(in the rows, 128 means zero)
Rows swapped in pairs by one turn or mirror: which row each one swaps with:
femo: [171 115 129 152 110 145 155 156 108 145 112 129 113 128 140 113 131 136
 100 110 139 109 127 162 131 129 122 124 122]
Manul: [122 134 123 131 127 136 126 165 108 139 127 146 122 127 128 127 125 120
 143 103 126  98 161 179 133 114 129 113 143]
siga: [163 132 126 151 105 142 116 181 109 140 106 121 103 140 122 105 134 113
 112 118 156 130 144 141 122 135 137 107 113]
dos: [177 137 132 131 109 127 107 151 116 152 110 135 114 136 122 123 125  98
 121 111 139  92 167 161 124 107 129 121 116]
torug: [145 143 142 141 102 164 125 141 111 137  78  96 135 121 133 129 122 140
 126 127 153 103 140 127 125 107 133 100 126]
tima: [132 144 131 151 137 110 124 152 113 131 119 129 132 120 130 124 131 126
 126 110 148 106 147 149 134 139 110 142 119]
Vekin: [103 154 134 134 114 143 115 167 107 133 113 133 124 133 128 124 130 152
 151 112 131  88 142 160 124 115 122 116 115]
daf: [129 151 153 125 103 178 122 131 106 140 112 118 127 128 120 123 120 125
 130 120 138  84 162 151 131 114 140 132 114]
vez: [149 145 132 152 113 133 122 169 114 115 112 128 103 125 150 133 126 125
 137 106 123  98 155 157 130 148 129 131 129]
fudeg: [115 127 135 137 112 150 112 157 122 129 106 135 135 129 133 111 130 124
 102 116 146  57 140 115 119 118 128 120 116]
Neme: [148 119 134 156 106 141 116 153 105 133  91 141 117 131 140 102 150 132
 111 131 137 123 156 135 107 127 123 130 131]
Nolig: [162 129 109 185 116 138 119 138 106 148 121 127 145 130 119 119 131 138
 128 116 151 105 148 154 135 127 118 112 116]
miru: [154 122 130 144 110 152 108 141 108 143  98 124 137 130 122 129 121 125
 112 113 143 136 131 128 128 144 128  98 122]
mari: [142 148 125 141  78 160 129 136 106 122 109 112 123 147 120 121 113 132
 124 104 128  91 136 132 132 124 145 113 102]
nere: [114 144 133 169 111 161 125 160 122 155 105 130 135 126 131 120 129 123
 103 118 129 125 123 146 130 101 139 113 121]
fumi: [159 134 128 128 101 174 125 167 115 147 100 129 137 109 119 131 132 142
 120 123 171 111 137 152 123 124 134 121 111]
Fana: [133 159 144 140 100 149 118 163 123 148  95 122 148 119 110 117 113 130
 119 107 149  95 159 166 139 130 139  92 137]
bul: [121 148 155 126 132 152 130 165 109 148 115 127 146 120 126 118 124 113
 147 133 155  79 143 152 132 126 116 107 133]
vur: [102 126 134 158 111 137 150 149 116 150 113 122 129 134 131 112 133 116
 153 118 141 104 142 138 130  95 130 112 117]
bur: [136 133 118 136 107 164 121 175 118 128  99 143 117 124 110 138 111 119
 112 103 154  97 139 173 114  96 131 106 114]
nube: [151 125 138 171 110 133 160 163 127 145 121 129 152 125 118 103 127 127
 108 105 137  85 158 137 126 109 135  96 123]
tizu: [146 142 123 141  89 171 143 153 100 137 121 114 126 133 116 108 130 122
 132 101 139  88 127 130 148 115 133 131 103]
sig: [145 139 128 128 114 125 164 167 121 150 118 128 138 130 144 114 128 114
 153 120 152  84 145 132 125 127 133 122 113]
Bogas: [133 137 116 135 128 163 129 169 106 135 126 130 131 119 128 104 120 121
 139 122 157  94 154 145 159 137 142 128 112]
tumo: [163 125 136 151 112 139 100 155 109 127  99 127 117 132 117 119 129 109
 110 115 135 134 150 138 121 104 132 121 119]
lim: [135 126 138 143 125 128 129 163 108 142 140 145 124 144 135 122 117 108
 118 115 138  81 163 144 138 150 124 119 109]
suru: [157 117 139 155  81 155 125 159 130 138 111 124 138 146 124 120 122 136
  95 122 136 106 133 145 106 134 132 116 105]
Nobun: [129 125 130 162 110 147 142 161 114 159 110 125 125 132 139 114 126 124
 128 114 137  45 141 163 127 126 130 128 116]
gur: [166 129 127 118 114 133 127 158 112 121 107 132 154 125 128 113 130 112
 124 116 151 120 140 127 128 105 135 110 105]
nar: [141 144 128 139 114 149 155 155 107 135 116 137 117 130 139 121 131 118
 110 115 149  48 167 146 124 115 135 118 111]
faro: [139 123 128 180 116 130 140 159 115 157 112 127 132 138 135 119 126 113
 126 120 136  54 160 158 116 125 132 112 120]
bufuv: [155 140 135 140  85 154 118 139 135 143  81 117 131 132 127 127 138 134
 126 121 141  97 128 152 110 110 122  87 111]
Ros: [140 124 132 144 126 162 115 143 124 134 109 112 120 107 120 137 131 122
 135 135 130  94 163 140 138 121 109  92 137]
Nom: [161 120 131 138 111 148 138 147  88 151 107 125 124 126 122 126 129  88
 115 117 117  84 170 153 121 110 138 113 128]
Lubu: [124 139 134 152 105 169 150 169 114 142 105 131 112 129 138 115 124 111
 119 103 117 123 144 162 139 132 149 109 105]
kiv: [120 146 133 158 108 160 107 155 107 151 108 127 125 133 139 113 132 112
 142 110 134 115 162 130 122 146 124 134 104]
Zeze: [154 137 127 150  79 144 134 142 126 137 122 118 152 157 120 140 125 134
 125 109 131 100 139 139 115 132 129 101 111]
Dod: [122 111 139 130 119 128 135 169 113 117  95 144 138 125 126 114 118 137
 117 125 134 103 142 154 119 115 100 106 127]
zif: [145 129 114 154  99 163 141 177 115 145 102 138 121 145 139 108 134 124
 109  95 130 109 126 135 110  93 127 116 119]
Vor: [128 137 136 147 139 145 125 141 104 141  84 136 146 138 155 100 132 107
 140 119 143  99 158 160 131 130 122 121 117]
lise: [153 115 130 133 114 157 145 153 119 118 109 124 119 126 130 116 127 117
 124 109 144  71 133 114 111 107 131  96 135]
Kaluk: [148 114 123 168 131 143 111 142 116 153 115 114 112 108 122 117 140 132
 146 119 145  96 145 135 143 124 128 111 133]
Nit: [133 146 155 123 129 128 120 159 127 151 103 126 115 125 147 114 130 133
 131 134 139 102 143 163 122 144 128 107 121]
nedil: [125 117 128 145 112 144 181 155 124 137 110 132 124 132 136 116 131 118
 126 113 132  80 164 148 132 127 122 107 110]
rozo: [113 137 134 140 102 132 128 150 126 142 112 130 137 136 138 121 131 124
 129 110 138  74 132 151 126 166 133 115 131]
pedi: [157 120 126 159 100 130 124 159 124 119  87 118 130 125 138 143 121 117
 115  90 140 112 160 145 113 117 130  92 126]
Bomim: [154 144 131 153 115 125  94 174 121 156 110 130 136 139 144 119 131  95
 126 115 154  89 153 155 127 127 134  94 119]
kor: [134 123 147 126 104 165 126 164 114 136  69 114 138 116 123 135 117 131
 114 118 144 109 150 163 121 123 134 101 116]
naf: [112 125 129 170 110 144 126 150 111 147 106 131 124 130 131 113 129 127
 126 120 148  92 195 158 129 136 131 119 121]
der: [126 133 120 156 133 129 117 156 108 124 127 137 100 126 124 112 132 112
 141 110 137  92 161 144 147 135 128 126 132]
papin: [152 142 105 161 102 165 124 119 112 145 103 130 114 130 125 105 138 144
 140 115 138  89 142 137 131 114 121 117 115]
bini: [121 146 127 132 117 157 127 189 137 130 118 129 114 136 117 129 108 124
 105 112 127  96 144 164 125 112 135  95 123]
Bab: [121 141 124 143 104 121 137 176 104 122 121 147 120 146 116 120 114 129
 124 121 135  83 135 165 124 110 123  94 128]
Zosez: [133 144 132 115 120 148 110 166 122 130 102 132 138 122 115 108 127 121
 127 125 146  71 133 121 109 113 127 113 106]
zizer: [146 110 128 155 117 158 124 168 118 148 115 130 128 129 130 116 133 123
 123 117 126 137 149 148 117  90 134 100 134]
giki: [154 135 146 138 108 138  95 173 110 140 103 126 120 127 148 123 125 113
 129 109 141  59 144 141 118 100 132 119 112]
Ved: [163 116 134 124 106 149 104 157 111 139 114 129 128 126 127 116 129 118
 124 121 152  94 123 159 134  83 123 114 133]
rud: [152 142 133 161  87 153 106 139 128 146  84 117 135 129 123 139 137 127
 121 115 148 102 144 162 124 120 119  88 125]
vebi: [159 117 117 148 102 135 116 172  99 112 110 140 124 132 127 127 127 122
 124  94 143  96 143 130 107 134 102 114 114]
vuv: [118 126 128 148 107 157 112 171 120 157 111 131 149 138 132 125 132 122
 109 114 151  66 144 140 116 149 139 114 132]
Gomuz: [140 141 117 144 134 153 127 138 123 152 134 132 113 124 130 104 130 117
 151 123 128  86 134 154 132 107 150 114 114]
biru: [173 117 130 160 117 162 130 169 107 107 104 129 124 136 140 119 131 126
 127 110 146 105 144 162 134 124 120  92 100]
rup: [106 121 133 148 108 135 151 148  98 146 112 124 140 134 116 110 139 133
 114 111 125 112 134 146 127 100 135 111 131]
Sisob: [176 136 130 148 109 174 158 156 107 142 118 132 136 129 113 119 129 112
 117 112 142 110 131 148 117 109 130 100 113]

bufuv is swapped with Nobun
miru is swapped with lim
vuv is swapped with Zeze
nedil is swapped with kor
fudeg is swapped with mari
faro is swapped with rud
zizer is swapped with Manul
Bomim is swapped with Nolig
pedi is swapped with naf
nar is swapped with torug

